Named turns come first, each shown by rows before and after it. Which turns, in which order, take the first row of each pair that follows to the second? Write the first one first, as in the answered first pair.
turn J:
[17 -16 2 -13 9 -3 -15 19 2 1] |-> [8 -25 12 -16 -1 0 -7 4 6 19]
[3 -4 -5 -3 -33 -3 -4 -15 -5 3] |-> [8 7 -12 -2 -27 -3 -11 4 -7 -15]
[-2 -14 -8 -9 -14 -17 2 -31 -19 5] |-> [-22 3 -6 4 -32 -9 -7 14 -12 -14]
turn T:
[8 1 5 1 19 -19 -12 -17 -31 1] |-> [-5 7 5 4 4 -19 -10 -20 -35 -1]
[1 -13 17 -4 1 8 9 -1 1 14] |-> [8 -13 13 -5 7 9 11 -4 1 13]
[34 5 -4 -23 18 -13 -3 -12 -4 4] |-> [24 17 -9 -19 7 -17 0 -24 -11 -3]
turn R:
[-2 -2 3 4 -11 -2 -15 34 4 3] |-> [5 20 -15 5 -7 -16 -6 -9 -18 -15]
[0 -21 21 3 17 9 9 27 13 14] |-> [-3 23 -2 17 26 -3 21 -5 -11 -16]
[-10 4 10 14 17 0 24 -21 -5 1] |-> [-6 -20 20 5 14 4 18 -13 7 18]
[3 -5 8 7 12 20 4 31 23 -3] |-> [11 20 -14 9 18 4 12 -22 -4 -21]
turn M:
[11 -3 -21 -10 -31 -12 -46 -2 -18 -24] |-> [13 -6 -16 -11 -25 -8 -49 16 -13 -24]
[3 -11 -3 -11 -14 3 -20 21 6 1] |-> [5 -15 -6 -14 -19 -2 -19 -11 -1 8]
[-15 -34 29 -9 -11 1 9 -16 10 38] |-> [-42 2 24 10 -32 0 18 -17 -3 15]
Pairs:
Between the rows of a pair lie 2 to 3 turns.
[29 -3 -10 -11 6 -7 9 -14 -11 -18] |-> [-7 -8 11 -5 -28 3 20 -20 -3 4] | M then J then T
[23 -12 -13 -9 22 -13 -5 -27 -9 -6] |-> [12 -34 -1 -18 -6 -6 -17 -15 4 13] | M then R
[-9 5 -12 5 -20 -21 -15 -13 -9 5] |-> [-17 3 -6 6 -26 -14 -17 9 -1 7] | T then R
[28 -26 9 -11 10 -5 8 -7 10 8] |-> [-14 20 12 16 -15 5 21 15 2 -15] | M then R then R
[1 -5 15 -1 -3 6 11 27 0 13] |-> [3 -10 7 -8 -18 -3 8 -16 -12 19] | R then T then R
[33 -20 -7 -8 45 3 -10 37 16 -2] |-> [45 -24 -16 -16 46 -8 -9 -4 3 -1] | R then R
[-5 30 -13 -2 -10 -2 1 10 -2 -27] |-> [-8 8 -8 -15 -39 -3 -12 -3 0 -10] | T then R then J
[23 -3 2 -1 31 7 1 10 3 0] |-> [0 20 5 14 23 7 20 -5 -6 -4] | J then R then J
[19 -13 -13 -3 21 -14 -4 -17 -10 -17] |-> [-3 9 -14 9 -4 -11 -9 2 -11 -35] | T then J then J
[-13 -41 22 -1 8 13 4 -6 17 28] |-> [-14 23 -10 22 3 1 -8 21 -6 -42] | M then J
[-9 -12 31 2 28 4 26 -14 -8 34] |-> [18 -1 12 1 54 -3 17 -6 -14 8] | J then J
[-18 19 -12 9 -6 7 1 -1 0 -9] |-> [-16 -10 -2 0 -17 11 -9 5 12 13] | T then R then R
[12 5 -23 3 -32 -27 -30 4 -23 -20] |-> [-12 29 -18 19 -31 -20 -6 -1 -26 -23] | J then R then R
[-2 -14 3 -8 -26 1 -20 -5 1 9] |-> [3 -2 6 2 -1 9 -13 34 8 -2] | R then T then T
[24 -16 7 -17 19 -6 -2 -12 -8 7] |-> [5 -12 11 -13 -1 -4 6 -30 -13 15] | T then R then M
[-11 -41 15 -12 -48 -9 -1 -25 10 28] |-> [-26 -3 21 15 -22 8 10 58 21 -1] | R then T
[-6 22 -1 5 3 9 -11 -4 -6 -10] |-> [8 1 0 -8 13 8 -15 -19 -3 5] | M then M
[-18 17 7 -5 -18 -4 -11 -10 3 -1] |-> [-3 3 8 -11 -5 -1 -26 18 15 1] | M then M then J
[25 -9 -12 -15 -18 -16 -15 -12 -13 -19] |-> [2 1 7 -1 -22 2 -7 41 5 -17] | R then M then R
[25 -20 -2 -16 9 1 -2 -8 -1 25] |-> [-8 28 -12 8 -22 -1 4 -8 -16 -12] | M then J
[8 -37 23 -13 19 5 3 -3 22 32] |-> [18 -13 6 -8 38 -7 14 -37 1 14] | T then T
[37 16 -20 -2 56 -10 12 18 -5 -29] |-> [-43 -7 28 6 -28 12 37 -19 9 36] | M then J
[23 2 -19 -2 17 -12 2 -65 -20 -6] |-> [-19 -8 8 3 -21 3 11 -63 -9 23] | J then J then J
[12 -5 -12 -1 16 15 -36 26 12 -31] |-> [-6 12 -22 2 -13 5 -34 -18 -7 -42] | R then T then T
[-19 44 -6 22 -8 1 11 -16 -19 -22] |-> [-26 38 1 21 -13 3 16 -24 -17 -12] | J then J
[-28 -2 -15 -10 1 28 19 38 14 -16] |-> [-21 10 -35 -14 -6 13 22 -28 -12 -24] | T then R then T
[-29 -10 19 3 -39 9 0 20 3 12] |-> [34 -20 -6 -14 29 -6 -12 28 0 -6] | T then J
[-47 10 24 11 -43 15 10 -7 6 15] |-> [-45 6 23 7 -44 12 11 -18 3 19] | M then M then M
[10 -17 -1 -10 -13 4 -33 47 12 -5] |-> [-15 -8 5 -6 -34 -4 1 -45 -10 21] | R then J then T
[-25 7 -1 6 -40 1 6 -29 -4 6] |-> [-9 24 -18 10 -28 -4 -14 13 -6 -30] | J then T
[17 -19 -9 2 33 -2 -29 23 1 -11] |-> [-3 21 -21 13 16 -10 -16 -15 -24 -30] | J then J then R
[-17 -10 26 4 -9 18 2 19 23 22] |-> [20 -9 11 -3 32 12 -3 26 19 7] | T then J
[-35 3 3 10 -19 -12 17 -22 -5 -2] |-> [-24 18 -10 13 -15 -18 1 8 -5 -31] | J then T
[18 -29 -5 9 3 -3 -30 -6 -13 -14] |-> [8 -23 3 17 1 6 -29 22 -4 -16] | T then R
[-41 -10 21 16 -27 3 -4 -8 4 -11] |-> [16 -37 -1 -8 9 -11 -30 -8 4 -21] | J then R
[-1 -10 8 6 -14 0 23 -27 11 -3] |-> [18 0 -4 8 11 -1 12 13 15 -28] | R then J
[-4 13 6 2 12 6 -3 35 1 -5] |-> [7 4 -4 -10 12 -9 3 -31 -15 7] | M then T then T
[-13 -11 15 -2 -29 7 5 -9 23 22] |-> [-1 29 3 17 17 7 21 19 15 -11] | T then T then R
[10 -26 7 -10 8 6 11 -13 6 13] |-> [0 15 -10 5 -3 -1 14 -13 -11 -24] | J then R
[-14 9 4 -6 12 4 22 -26 -7 8] |-> [-24 19 8 4 -1 12 10 23 2 -6] | J then T
[20 -21 -10 -11 13 -5 -7 5 3 3] |-> [-18 -10 5 2 -19 2 8 -12 3 16] | R then R then J
[-16 27 1 14 -25 0 10 -17 -12 -20] |-> [8 6 -5 1 -25 0 -23 24 2 -29] | R then J
[0 -8 14 13 12 18 -27 48 31 13] |-> [2 20 -13 14 9 -8 -5 -61 -13 1] | J then M
[25 -1 -14 -4 6 -7 -21 3 -11 -16] |-> [19 6 -12 -2 7 -3 -20 17 -8 -20] | R then R
[22 -33 10 -32 7 -9 3 1 25 7] |-> [11 0 9 -11 22 -2 16 39 25 -14] | T then R
[6 1 -7 -6 -4 -7 11 -15 -17 -2] |-> [-10 6 -3 -1 -17 -4 10 -3 -14 -4] | J then T then R
[9 34 -10 15 39 0 20 -11 -12 -22] |-> [27 -25 10 -10 45 8 6 6 13 19] | M then M then R
[-21 -3 12 11 3 3 16 10 10 17] |-> [-8 -13 11 4 15 -1 17 -2 9 23] | M then T
[-11 -28 4 -23 -54 -4 -34 -24 -5 10] |-> [-16 30 0 10 -2 8 -15 59 -1 -35] | T then T then R
[-6 -5 5 0 -9 13 -12 29 13 -3] |-> [-12 12 -4 0 -11 2 3 -31 -8 -4] | R then J
[-6 11 -22 2 -37 -17 -14 -19 -17 -21] |-> [25 7 -32 -4 -2 -20 -20 -3 -15 -31] | M then T then R
[-19 -23 3 -9 -22 16 3 8 3 24] |-> [-33 12 -4 8 -21 15 14 5 -8 2] | M then R
[23 -10 -3 -5 10 -1 17 -7 1 0] |-> [12 -16 6 -4 2 5 14 12 11 7] | T then R
[-14 -10 -4 -2 -44 -13 -19 -16 11 -3] |-> [29 -10 -22 -9 1 -24 -24 -10 7 -18] | M then J
[-21 5 17 12 -16 6 11 -27 18 27] |-> [-23 17 14 15 -13 3 14 -30 13 19] | R then R
[-14 17 -7 25 -34 -4 8 -2 -10 -14] |-> [-2 27 -12 27 -7 -3 11 15 -11 -24] | T then M then R
[-28 37 -8 23 -5 4 22 -8 -15 -17] |-> [-1 -24 13 2 12 16 0 44 20 18] | T then M
[1 -20 10 -7 1 4 -8 16 15 15] |-> [-19 1 10 5 -17 4 -5 20 9 2] | M then M then T
[10 -23 8 -11 -5 -3 -10 15 18 11] |-> [-4 -16 5 -9 -25 -9 -3 -18 5 11] | M then T
[-16 8 -6 5 -23 -8 1 -21 -5 -7] |-> [19 -20 -9 -11 6 -14 -13 -12 3 0] | J then M then M
[-3 4 -22 -12 -38 -18 -19 -30 -22 -18] |-> [-33 -14 8 -6 -52 4 -11 13 4 10] | M then J then J
[-20 -9 16 13 -1 21 9 25 16 3] |-> [-4 9 2 18 23 16 10 29 5 -18] | R then M
[3 0 -10 -3 -13 -5 -28 7 5 -38] |-> [8 -29 2 -15 -4 -2 -12 -36 5 2] | M then R then J
[34 -17 -15 -23 20 -19 -3 1 -6 -4] |-> [26 10 -20 -9 25 -18 5 9 -11 -22] | R then R
[-9 28 -13 11 -26 -5 -2 -4 -10 -27] |-> [24 -15 -6 -10 -3 0 -22 29 13 -8] | J then R then J
[-31 26 1 18 -34 -1 10 -22 -17 -18] |-> [20 -45 10 -18 7 -2 -4 -23 6 24] | M then M
[9 23 -8 0 22 9 1 16 7 4] |-> [15 0 -9 -16 4 2 -4 -22 4 24] | T then T then R
[6 9 -7 0 12 13 22 -36 -2 14] |-> [-10 1 3 2 -8 21 21 -28 6 24] | R then M
[-19 31 -21 -3 -32 -12 -6 -28 -24 -26] |-> [18 -31 -1 -27 26 -3 7 -37 -1 31] | M then T then J
[15 34 -11 -1 37 -4 6 4 -6 -36] |-> [-6 31 -10 -4 -12 -12 4 -43 -18 -26] | R then M
[38 -41 -2 -18 30 -11 -18 -17 6 6] |-> [5 29 -19 13 7 -18 2 -38 -19 -37] | R then R then T
[-23 8 12 -1 -12 19 21 -38 3 19] |-> [12 14 -8 -7 24 7 13 -49 -6 0] | J then J
